One turning vector, and how many steps it has turned:
The counts run from 0 to 1329.
[-0.19  0.95 -1.91  1.58 -2.04  1.15 -1.95 -2.32  0.97  0.00 -2.89  1.37
  2.80 -2.14  1.09  2.17  0.89  4.03 -0.61  1.35 -2.40  1.81  0.26  1.14
 -3.49  1.86  0.28 -4.75 -0.94 -1.22 -2.17 -0.17  0.93  1.91 -2.10  2.60
 -2.62 -2.25  2.20  0.69 -3.85  0.07  1.91  4.95  1.53 -0.64 -1.81 -1.96
 -4.66]
91
[ 1.68  0.16 -0.84  1.42 -1.66  2.00 -1.33 -1.69  0.56  1.19 -1.66  1.13
  1.60 -1.68  0.21  1.39  0.14  5.83 -0.93  0.73 -1.59  0.56  1.26 -0.04
 -2.61  0.12  2.45 -6.49  1.23  0.23 -1.95 -0.18  0.99 -0.17 -1.15  1.85
 -2.33 -2.58  1.96  0.40 -3.31 -0.70  2.62  5.31  2.21 -1.40 -0.95 -1.45
 -4.93]
832
[ 1.39  1.19 -2.72  2.44 -1.65  1.78 -2.42 -3.18  1.77  0.39  0.33  2.89
  1.14 -2.77  0.29  1.48  1.28  4.26 -0.97  0.04 -1.48  1.02  1.60  0.12
 -1.95  0.15  1.54 -4.54  0.57 -3.44 -1.42  0.06  0.95  2.24 -1.65  3.39
 -0.78 -1.09  1.64  1.82 -3.05 -0.67  2.32  6.10  2.12 -0.32 -1.27 -2.28
 -3.52]
806
[ 0.40  1.53 -1.07  2.20 -1.15  1.89 -2.52 -1.11  1.36  0.32 -1.29  2.65
  1.35 -2.05  0.51  1.41  0.20  4.55 -0.83  2.21 -1.39  1.05  0.03  0.55
 -2.73  0.47  0.16 -5.78 -0.10 -1.79 -2.16 -0.62  0.87  2.26 -1.70  3.60
 -2.19 -2.00  2.65  0.06 -2.42  0.33  3.50  5.54  0.12 -0.01 -1.86 -1.35
 -4.37]
547
[-1.14  0.05 -2.46  2.38 -1.11  1.57 -4.54 -1.87  0.30  0.86 -0.88  0.95
 -0.99 -3.01  1.92  1.56  0.45  2.40 -2.13 -0.89 -4.58  1.57  2.63 -0.29
 -5.23 -2.24  2.65 -5.69 -2.00 -0.41 -3.24 -2.08  1.79 -0.42 -1.26 -0.71
 -0.23 -1.76  1.45  0.57 -1.91 -2.22  0.29  3.08 -0.40  0.25 -1.52 -0.93
 -3.55]
125
[-0.74  1.21 -1.55  2.36 -0.68  2.10 -2.50 -0.05  0.08  1.21  0.04  0.38
 -0.82 -2.82  1.29  0.95  0.74  5.08 -1.02 -0.28 -3.26  1.30  3.49  0.39
 -3.67 -3.00  2.04 -6.14 -0.68 -0.36 -3.02 -0.85  1.65 -0.59 -0.36 -0.95
 -1.53 -1.45  1.83  0.66 -1.57 -1.92  1.92  5.45  0.00  0.33 -2.09 -1.74
 -3.56]
1074
[-1.10  2.19 -0.65  2.28 -1.16  2.00 -3.59 -0.87 -0.64  1.62 -0.03  1.56
 -0.25 -1.90  0.65  2.15 -0.06  4.15 -3.02  1.36 -2.47  0.90  0.98 -1.04
 -3.30 -1.51  2.22 -7.12 -0.42 -0.26 -2.45 -2.11  0.99 -0.22 -0.32  1.96
 -1.92 -1.53  2.33  0.20 -2.53 -0.09  3.44  3.64 -1.39 -0.13 -0.78 -0.05
 -4.77]
162
[-0.82  1.62 -0.57  2.56 -1.13  1.82 -2.73  0.43  0.60  1.13 -0.60  1.31
  0.20 -1.80  1.26  1.41  0.13  4.71 -2.13  2.07 -2.00  0.98  1.30 -0.02
 -3.19 -1.39  1.05 -6.73 -0.07 -0.63 -2.73 -1.47  1.03  0.08 -0.93  1.81
 -2.69 -1.96  2.63  0.17 -1.82  0.04  4.14  5.47 -1.02  0.42 -1.54 -0.62
 -4.26]
54
[-0.30  1.56 -1.65  0.74 -1.68  1.86 -1.12 -2.91  0.26 -1.13 -1.07  2.07
  2.64 -3.13  0.64  3.04  0.63  3.92  0.13  1.60 -2.72  1.53  0.12  0.87
 -2.89  1.56  2.07 -4.81 -0.08 -0.60 -2.75 -1.41  1.46  2.46 -0.14  3.01
 -2.05 -2.61  2.92  0.13 -2.91  0.21  0.23  4.52  0.62 -0.54 -2.00 -1.49
 -5.19]
696
[-1.00  1.13 -2.03  1.59 -0.82  2.67 -4.48 -1.72 -0.17  0.14 -1.60  1.27
 -0.40 -3.87  0.13  0.88 -0.21  4.39 -0.80 -0.11 -4.35  1.52  1.14  1.04
 -4.30 -1.63  2.47 -6.56 -1.41  1.50 -2.22 -1.23  1.36 -1.85 -0.41 -0.66
 -0.50 -1.62  2.10 -0.23 -2.35 -2.43 -0.02  3.03  0.70 -0.26 -2.20 -1.12
 -3.81]
731
[-0.21  0.41 -0.69  1.87 -2.12  2.32 -3.42 -0.95  0.55 -0.16  0.50  1.71
  0.43 -3.16  0.17  1.34 -1.02  3.91 -2.04  1.63 -3.55  0.10  0.72  0.06
 -3.11 -1.31  3.72 -6.26 -0.10  1.18 -3.54 -3.07  1.95 -0.84  0.68  1.43
 -1.41 -2.84  3.15 -1.00 -0.53 -0.43  1.01  4.78 -0.40 -0.12 -1.66  0.08
 -4.14]
664
[-0.79  0.49 -2.20  1.63 -2.80  1.01 -4.37 -2.55  0.49  0.49  1.47  1.19
  0.72 -4.26  1.80  1.83 -0.26  3.02 -3.09 -0.64 -4.10  0.59  2.47  0.29
 -3.61 -2.74  2.80 -4.70 -0.50 -1.38 -3.12 -1.84  1.53 -1.34 -0.31 -0.06
 -1.56 -1.28  1.79  1.20 -1.79 -0.97  0.66  4.53  1.46 -0.30 -1.30 -1.23
 -3.19]
1055
[ 0.66 -0.14 -3.08  2.13 -1.43  1.75 -3.41 -4.97  1.24  0.25 -1.03  3.13
  0.87 -2.53  0.83  2.39  1.12  1.78 -1.40 -0.93 -2.80  1.61  0.82 -0.91
 -3.66  1.17  2.91 -4.77 -1.18 -2.07 -1.62 -1.28  1.32  2.35 -1.48  3.20
  0.49 -2.05  1.77  1.29 -3.66 -1.03 -0.07  2.77  1.51 -0.68 -0.88 -1.60
 -4.43]
133
[-0.88  1.77 -1.78  2.67 -1.11  1.68 -1.59 -1.97 -0.91  1.02 -1.99  0.75
  0.22 -0.85  0.81  2.94  1.71  3.99 -0.93  1.00 -2.64  2.66  2.05 -1.04
 -3.11  1.00  2.50 -6.47 -1.80 -0.30 -2.62 -1.35  1.32  1.23 -0.01  0.97
 -1.29 -1.33  1.47  1.04 -3.81 -0.45  2.26  3.92 -1.34 -0.05 -0.85 -1.22
 -5.19]
722
[-2.20  1.75 -2.48  1.61 -1.66  1.62 -4.50 -2.19  0.10 -0.52  1.25  1.51
  0.53 -4.52  1.54  2.56 -0.10  2.50 -2.04  0.36 -4.80  1.32  2.12  0.67
 -3.74 -1.99  2.40 -4.56 -1.70 -1.40 -3.35 -2.42  1.68 -0.01  0.33  0.20
 -1.28 -1.21  2.34  0.58 -1.42 -0.87 -0.10  4.20  0.04  0.43 -2.02 -1.11
 -3.07]
62
[-0.40  0.19 -0.86  2.17 -3.19  1.64 -4.31 -0.58  1.15 -0.10 -1.19  0.72
  1.39 -2.75  0.91  0.75 -0.94  3.93 -2.20  2.35 -3.79  0.33  0.82  1.95
 -3.33 -0.51  1.99 -5.68 -1.22  0.18 -3.43 -1.87  1.20 -1.75 -0.79  0.90
 -2.65 -2.16  2.90 -0.28 -0.97 -0.01  1.97  5.46  0.67  0.13 -1.93 -0.44
 -3.46]
59
[ 0.52  0.79 -0.32  1.84 -1.51  2.18 -3.00 -1.51  0.20  1.56 -0.82  2.10
  1.01 -1.56  0.69  1.48 -0.52  3.96 -2.59  1.58 -1.70 -0.02 -0.28 -0.86
 -3.40 -0.36  2.20 -6.78  0.90  0.10 -2.21 -1.69  0.82  0.12 -1.16  3.21
 -2.31 -2.99  2.86 -0.29 -2.63  0.17  3.27  3.90 -0.11 -0.74 -0.70  0.04
 -5.15]
529
[-0.45  2.35 -2.82  3.11 -1.13  2.23 -3.64 -3.42  0.06  0.88  0.09  2.82
 -0.70 -1.88  0.23  2.94  1.12  2.83 -2.12  0.53 -2.71  1.94  1.20 -1.35
 -2.43  0.66  2.99 -6.13 -1.33 -2.16 -1.49 -1.90  1.05  2.02  0.08  3.11
  0.11 -0.75  1.58  1.41 -3.55 -0.32  1.93  3.07 -1.05  0.17 -0.61 -0.80
 -4.78]
893
[-0.65  2.07 -2.71  2.51  0.69  2.84 -3.26 -1.98  0.78 -0.14 -2.50  2.63
 -0.44 -2.85  0.04  1.38  1.08  4.53  0.37  0.45 -2.54  2.69  0.24  0.40
 -3.62  0.28  0.11 -6.29 -1.77 -0.94 -1.19 -0.08  1.04  2.42 -1.47  2.27
  0.17 -0.86  2.16  0.49 -3.38 -1.68  1.45  3.25 -0.46  0.22 -2.29 -1.96
 -4.48]
1237
[-1.82  1.24 -1.62  2.29 -1.93  1.42 -3.59 -0.37  0.04 -0.13  0.36  0.69
  0.05 -3.16  1.49  1.72  0.07  3.56 -1.38  1.14 -4.19  1.14  2.68  0.61
 -3.74 -1.95  2.44 -5.30 -1.49 -0.20 -3.77 -2.47  2.15 -0.47  0.30 -0.41
 -1.96 -1.85  2.61  0.04 -0.51 -0.54  1.24  5.42 -0.94  0.92 -2.24 -0.88
 -2.95]
189
[-0.10  0.27 -1.93  1.36 -1.60  2.46 -4.30 -2.17  0.92 -0.79 -2.96  1.64
  1.26 -3.71 -0.31  0.55 -0.60  3.80 -0.50  0.88 -4.14  1.16 -0.46  1.66
 -4.15  0.64  2.16 -5.67 -1.55  1.42 -2.35 -1.15  1.49 -0.79 -1.34  1.16
 -0.42 -2.36  2.74 -0.79 -2.11 -1.42 -0.49  2.94  1.40 -0.44 -2.23 -0.98
 -4.22]
863
[ 1.46 -1.65 -0.87  3.13 -1.51  2.24 -3.22 -0.33  2.19  0.49 -1.08  2.09
 -0.32 -2.00  1.00  0.07 -0.35  3.47 -1.41  1.06 -2.61 -0.38  1.13 -0.47
 -3.68 -0.72  2.87 -6.32 -0.20  0.43 -3.46 -2.15  2.01  0.32 -1.13  1.88
 -0.84 -3.76  3.14 -1.07 -0.22 -0.87  2.07  5.53  0.15  0.24 -1.42 -0.62
 -3.50]
1139
[-0.86  3.54 -3.00  2.20 -0.65  2.52 -3.72 -2.86  0.79 -0.46  0.46  3.12
  0.39 -3.94 -0.50  2.05  0.79  4.59 -0.42  0.78 -2.97  2.11  0.96  1.05
 -1.97 -0.16  1.32 -5.15 -0.81 -2.44 -0.98 -0.80  1.12  1.92  0.02  2.78
 -0.12  0.16  2.18  1.24 -2.93 -0.96  1.23  4.58  0.45 -0.02 -1.92 -1.69
 -3.69]
306
[-0.79  1.51 -2.07  2.05 -0.80  2.26 -4.57 -1.26  2.06 -0.96 -1.07  2.73
  1.11 -4.38  0.35  0.44 -0.79  3.87 -0.36  1.65 -3.48  0.87 -0.72  2.15
 -3.65 -0.52  0.28 -5.05 -1.39 -0.88 -2.38 -1.25  1.47  1.25 -1.31  2.50
 -1.11 -1.76  3.20 -0.60 -0.83 -0.84  0.89  5.01  0.43  0.59 -3.13 -1.26
 -3.35]
908
[ 1.53 -1.14 -1.46  3.03 -1.66  1.60 -3.35 -1.65  1.68  2.52 -1.68  1.51
 -0.04 -0.95  1.84  0.71  0.65  3.46 -2.89 -0.95 -1.60  0.49  1.97 -1.68
 -4.10 -1.33  1.83 -6.14 -0.24 -1.48 -2.37 -0.46  0.97  0.22 -2.95  1.81
 -1.25 -2.34  1.19  0.80 -2.98 -1.50  3.34  4.49  1.11 -0.77 -0.50 -1.01
 -3.92]
1244
[ 0.19 -0.84 -2.48  2.53 -1.51  1.18 -5.37 -2.63  2.46  0.32 -0.40  2.49
  0.08 -3.99  2.02  0.64 -0.08  1.46 -2.37 -1.24 -3.58  0.79  1.30  0.29
 -5.11 -2.05  1.34 -4.11 -1.53 -2.07 -2.64 -1.60  1.39  0.70 -2.56  1.47
 -0.29 -2.29  2.13  0.38 -1.31 -1.73  0.28  4.00  1.32  0.15 -1.57 -1.37
 -2.73]
517
[ 0.40 -1.52 -2.08  2.39 -2.34  1.00 -4.64 -2.05  1.58  1.39 -1.11  1.16
  0.20 -2.50  2.32  0.74  0.17  2.42 -2.84 -1.50 -3.65  0.53  2.38 -0.53
 -5.06 -2.09  2.31 -5.31 -1.18 -0.97 -2.86 -1.27  1.37 -1.08 -2.44  0.07
 -0.98 -2.41  1.31  0.65 -2.14 -2.25  1.10  3.86  1.81 -0.52 -1.16 -1.50
 -3.40]
124
[-0.12  0.90 -1.30  2.76 -0.70  3.04 -5.00 -0.19  0.95  0.39 -0.55  2.28
 -1.33 -3.43 -0.28 -0.07 -0.69  4.74 -1.45  1.06 -3.46  0.55  0.72  0.67
 -3.46 -1.94  2.08 -7.12 -1.10  0.59 -2.29 -1.63  1.36 -1.38 -0.62  0.87
 -0.25 -1.32  2.41 -0.75 -0.92 -1.62  1.72  4.21 -0.31  0.29 -1.96 -0.44
 -3.37]
275
[-0.15 -1.07 -1.29  3.36 -2.05  2.05 -4.54 -0.16  1.57  0.01 -2.81  1.12
 -0.49 -2.02  0.61 -0.06 -0.61  3.26 -1.70  1.73 -3.56  0.66  0.81  0.74
 -4.24  0.05  2.28 -6.35 -2.21  0.83 -3.49 -2.08  1.75 -0.90 -1.25  1.11
 -1.05 -2.84  2.60 -0.89 -0.78 -0.72  1.78  4.59 -0.04  0.42 -2.01 -0.39
 -3.25]
881
[-0.47  0.54 -2.12  0.47 -1.89  0.77 -2.03 -3.37  0.80 -0.72 -1.92  1.85
  3.51 -3.40  1.84  2.77  0.31  2.76 -0.61  0.60 -3.24  1.45  0.29  1.16
 -4.39  0.40  0.74 -4.11 -0.39 -1.20 -2.78 -1.08  1.54  2.36 -1.84  2.10
 -2.73 -2.94  2.55  0.31 -2.97 -0.12  0.17  4.06  1.86 -0.85 -2.00 -1.94
 -4.81]
954
[ 0.15  0.25 -2.08  2.62 -3.32  1.66 -4.85 -2.54  0.80  0.92  1.07  1.28
 -0.32 -2.98  0.44  1.49 -0.06  3.57 -3.53 -0.03 -3.40  0.38  2.59  0.08
 -2.46 -1.63  4.01 -5.68 -0.59 -1.64 -2.43 -1.92  1.08 -1.95  0.10  0.77
 -0.89 -0.95  1.28  1.41 -1.99 -0.61  2.27  4.89  1.28 -0.13 -0.53 -0.43
 -2.97]
793
